In the data rows, the value 128 means zero.
Here is a table of points, one per row:
[ 89 151 154 123  80 129 138 148 132 143 126  69 105 127 158  95 107  84
 140 141 124 125 111 119  93 110 135 131 122 116 132  87 142 154 147 152
 118 100 107 143 158 114  85 120 168 143 164 110]
[105 139 159 135 134 107 119 127 141 118 116 123 120  88 147 130 118 148
 126 129 126 117 131 144 168 118 125 131 126 117 162 111  97 128 158  78
 133  94 121 147  86 173 146 117 103 148 100 128]
[140 134 162 162 120 124 113 127  84 106 116 120 154 146 116 145 132 121
 152 126 156 199 144 159  63 137 176 150 135 128  87 138 151 125 132  98
 115 116 119 107 170 153 102 160  92 122 122 184]
[134 159 168  86 126 140 159 140 165 162 182 146  74 133 128 126 125 131
 107 146 142 129 132 154 173 134  93 124  95 152 151 162 128 142 146 129
 119 123 155 122 103 156 117 111 150 134 107 137]
[104  73 146 125 153 142 103 138  88 150 157 109  97 101 176 148 154 159
  88 133 123 131 144 121 124  85  88 122 143  89 143 112 147 144 154 116
  97 113 151 127 123 170 107 104 133 132 135  93]
[109 102  90 148 137 161 143 159 118 123 131 103 164 109 127 134 153 109
 127 180 107 122 137 106 114 138 100 162 137  84 165 106 101 118 155 110
 120 106 123 141 149 121 135 117 146 155 126 133]
[134 128 102 147  76 138 149 134 151 164 126 159  92 113 124 123 129 164
 125 160 140 120 129 122 155 124  84 134 154 129 127 141 167 104 145 118
 152 127 113 139 132 149 117  97 124 119 128 158]
[151 125 164 144 108 158 166 131 137 139 156 113 142 118 173  93 120 143
 150 122 148 122 124 126  88 101 139 105 138 133 136 126 113 138 173 118
 120 134  71 187 181  94  95 114 137 122  87  82]
[142 165 103 167 146 165 149 131 151 135 150 129 126 164 110 114 135  99
  90 148 171 107 137 158 148 143 146 145 133 166 122 137 147  93 120 134
 157 117 117 134 119 154 128 146 117  76 150 158]
[112 119 131 127 110 141 131 152  91 127 125 115 187 147 120  75 128  99
 156 146 145 124 132 128  66 106 146 138 121 166 132 113 129 139 145 127
 149 116 115 151 160 103 130 131 106 136 140 135]
[143 164 182 140 143 111 154 121 147 115  95 147 134 136  96 145 123 107
 104 117 139 101 139 121 177 135 107 126 150 130 121 142 128 110 141 129
 114 149 112 182 100 126 137 150 116  86 104 121]
[129 135 145  98 137 130 133  82 123 133 130 166 125  95 154 137 100 163
 120 109 135 109 105 144 168 137 132 136 120 161 151 153 149 124  93 184
 110 156 121 114 109 148 154 132 153  75 102 121]
[148  98 138 150 162 137 133 116 140 122 117 117 160 138 127 134 166 126
  95 138 131 161 138 110 131 124 151 136 143 136 133  97 106  94 149 114
 154  94 100 140 143  82 126 143 141 134 156 140]
[ 99 123  94  93 126 129 109 112 127 108 150 132  77  69  90 155 108 157
 144 114  97 110 108 134 138 148 113 123 119  88 152 149 153 188 120  86
  73 103 147  96  92 129 114 143 149 147 148 110]
[116  99 106 122 152 135 116 115 134 111 131 131 139 105 104 105 153 152
 131 151 106 119 115  81 128 133 136  94 132 102 123 163  83 108 108  85
 122 149 145 142 103 139 123 119 147 115 155 118]
[154 139  89 159 109 123  80 103 126 136 122 143 132 123 151 152 113 156
 149 105 138 113 110  56 145 162 160 158 152  97 115 157  99 124 117 148
 112 100 140  96 136 121 105 151 125  84 139 108]
[117 148 126  88 111 139 124 155 128 113 147 120 148 113 152 100 133  99
 135 137 157 172  99 106  89 116 135 154 161 144 141 125 173 133 113 127
 138  97 108 107 179 115  93 126 141 122 121  93]
[133 118  90  87 120 122  94 132 145 107 148 126  82 143 131 120 118 154
 115 143 118 116 152 184 176 145 108 130 116 141 137 148 151 159 126 119
 111 150 151  93  75 149 134 147 159 149 130 107]
[137 109 124 121 125 138 133 119 126 124 114 141 120 150 115 117  97 116
 130 124 146 133 146 134 154 122 113 118  74 158 130 137 150 141  81 152
 159 140 123 125 130 149 118 100 133 117  91 123]
[141 149 160 110 130 179 140 122 105 124 121 133 150 150 130 125 148  87
 150 116 128 108 137 141 133 120  98 140 121 154 155 100 146  94 158 113
 116 145 131 172 168 102 123 119 116 140 114 140]
[161 139 131 183 146 135 114 122 136 138 133 119 136 150 142 122 138 116
 127 113 100 156 161 140 109 127 138 110 109 139 161 131 119 148 153 144
 144 122  95 142 140 104 155 130 140 121 134 150]
[127 126  72  79 112 153  72 118 109 130 193 150 129 130 136 115  98 120
 165 125  95 107 135 151 156 115 121 119  32 101 101 108 153 163 127 109
 120 143 179 109  75 162 127 123 125 195 102 119]
[ 65 121 125 159 177 136 114 148  87 127 134 150 115 101 114 159 151 115
 118 114  96 107 165 121  89 138 138 145 134 117 119  50  92 119 101 120
 119 159 137  80 104 121 159 115 144 123 113 110]
[111 108 153 123 166  97 152 110 122 132 110 135 152 135 135 122 125 163
 115 109 102 118 129 111 119 119 128 126 119 115 151 147 110 139 129 105
 142 167 134 143 136 104 132 128 105 132 120 138]
[ 90 112 116 105 120 125 132 133  99 137 105 130 153 116 141 132 148 110
 131 123 130 148 130 135  89 133 137 125 123 113 110 117 105 103 179  86
 117 121 118 156 129 117 100 106 120 162 161 105]
[145 118 130  51 108  96 111 159 117 142 143 120 104 126  87 122  93 138
 135 102 144 117 124 154 170 128 149 111 101 135 126 132 164 152 125 146
 123 168 155 110 101 160 146 103 118 161  77 114]
[152 108 156  84 129 101 113 128 142 144 141 117 103 148 115 129 107 147
 106 159 148 147  94 159 149 125 110 139 101 180 112 126 145 127  96 117
 145 153 107 103 105 138 140 146 138  72  92 120]
[163 128 134 130 126 128 118 145 126 127  97  99 165 149 119 102 122 140
 102 107 134 153 124 143 108 122 127 109 144 122 148 126 137 129 134 145
  72 115 121 178 140 106 123 128 139 139 107 152]
[144 146 117 171 170 118 181 107 191 103  67 132 150 205 105 184 130 130
 109 121 141  81 133 107 107 208 139 109 173 129  28 146 117  95  82 171
 182 165 101 123  97  83 152 122 122 106 149 168]
[128  88  59 137  88  93 112 154 128 112  95  96 102 117 105 139 142 156
 160 116 109 124 147  94 100 134 152 113 134 122 107 148 108 127  67 160
 130 129 166  90 147 129 163 170 117 134 211 159]
[147 153 147 126 112 162 164 126 129  93  84 157 178 146 137  67 124 160
 105 142  79 152 105 101 136 120 148 149 162 117 146  99  95 170 143 139
 150 110 131 112 180 117 142 145 107 154 156 110]
[113 126 151  97 119  85 127  95  99 116 119 121 194 116 113 107  97 108
 134 111 148 159  95 123 124  93  94 110 134 114 106 121  94 109 135  78
 121 112 140 114 138  91 145  76 154 155 132 104]
[103 137 108 198 159 104 151 132 125 156 134 120 149 145 121 133 150  60
 184 125 141 170 146 152  45  96 144 161 188  93 101 120 136  98 118 153
 158  71 103  60 175 155 136 148  94 167 128 128]
[139 110 169 154 130 100 138 127 166 103 131 135  79 124 140 158 136 123
 104 101 131  90 100 136 183 153 124 104 133 171 129 122 140 130 120 208
 146 167 113 136 112 133 134 154 123  91 133 169]
[135 166  97 124 118 109 136 105 137 136 143 140  89 127 119 150 121 119
 137 112 116 117 134 131 151 138 131 122 110 159 117 135 138 138 144 159
 141 146 161 133  87 141 129 129 113 112 143 138]
[145 147 106 155 123 118  86 138 134 154 120 144  82 100 151 193 162 127
 141 145 115 123 114 102 141 124 141 101 120  89 131 178  96 101  74 132
 108 130 178 152 127  97 135 137  93 127 133 126]
These points spread out most along one direction. Take the direction at right angles to it along which they spread out most. Then take the direction at right angles to both along which they spread out most. Go by this last direction. For each point below, how far along it does it lie, from 0 to 99? The average is 50, and the first point in the table lies past the average. One standard deviation of the points above along it is 16.
[133 118  90  87 120 122  94 132 145 107 148 126  82 143 131 120 118 154
 115 143 118 116 152 184 176 145 108 130 116 141 137 148 151 159 126 119
 111 150 151  93  75 149 134 147 159 149 130 107] 45
[163 128 134 130 126 128 118 145 126 127  97  99 165 149 119 102 122 140
 102 107 134 153 124 143 108 122 127 109 144 122 148 126 137 129 134 145
  72 115 121 178 140 106 123 128 139 139 107 152] 63
[140 134 162 162 120 124 113 127  84 106 116 120 154 146 116 145 132 121
 152 126 156 199 144 159  63 137 176 150 135 128  87 138 151 125 132  98
 115 116 119 107 170 153 102 160  92 122 122 184] 47
[111 108 153 123 166  97 152 110 122 132 110 135 152 135 135 122 125 163
 115 109 102 118 129 111 119 119 128 126 119 115 151 147 110 139 129 105
 142 167 134 143 136 104 132 128 105 132 120 138] 51
[129 135 145  98 137 130 133  82 123 133 130 166 125  95 154 137 100 163
 120 109 135 109 105 144 168 137 132 136 120 161 151 153 149 124  93 184
 110 156 121 114 109 148 154 132 153  75 102 121] 62
[113 126 151  97 119  85 127  95  99 116 119 121 194 116 113 107  97 108
 134 111 148 159  95 123 124  93  94 110 134 114 106 121  94 109 135  78
 121 112 140 114 138  91 145  76 154 155 132 104] 52
[154 139  89 159 109 123  80 103 126 136 122 143 132 123 151 152 113 156
 149 105 138 113 110  56 145 162 160 158 152  97 115 157  99 124 117 148
 112 100 140  96 136 121 105 151 125  84 139 108] 26
[147 153 147 126 112 162 164 126 129  93  84 157 178 146 137  67 124 160
 105 142  79 152 105 101 136 120 148 149 162 117 146  99  95 170 143 139
 150 110 131 112 180 117 142 145 107 154 156 110] 55
[161 139 131 183 146 135 114 122 136 138 133 119 136 150 142 122 138 116
 127 113 100 156 161 140 109 127 138 110 109 139 161 131 119 148 153 144
 144 122  95 142 140 104 155 130 140 121 134 150] 57
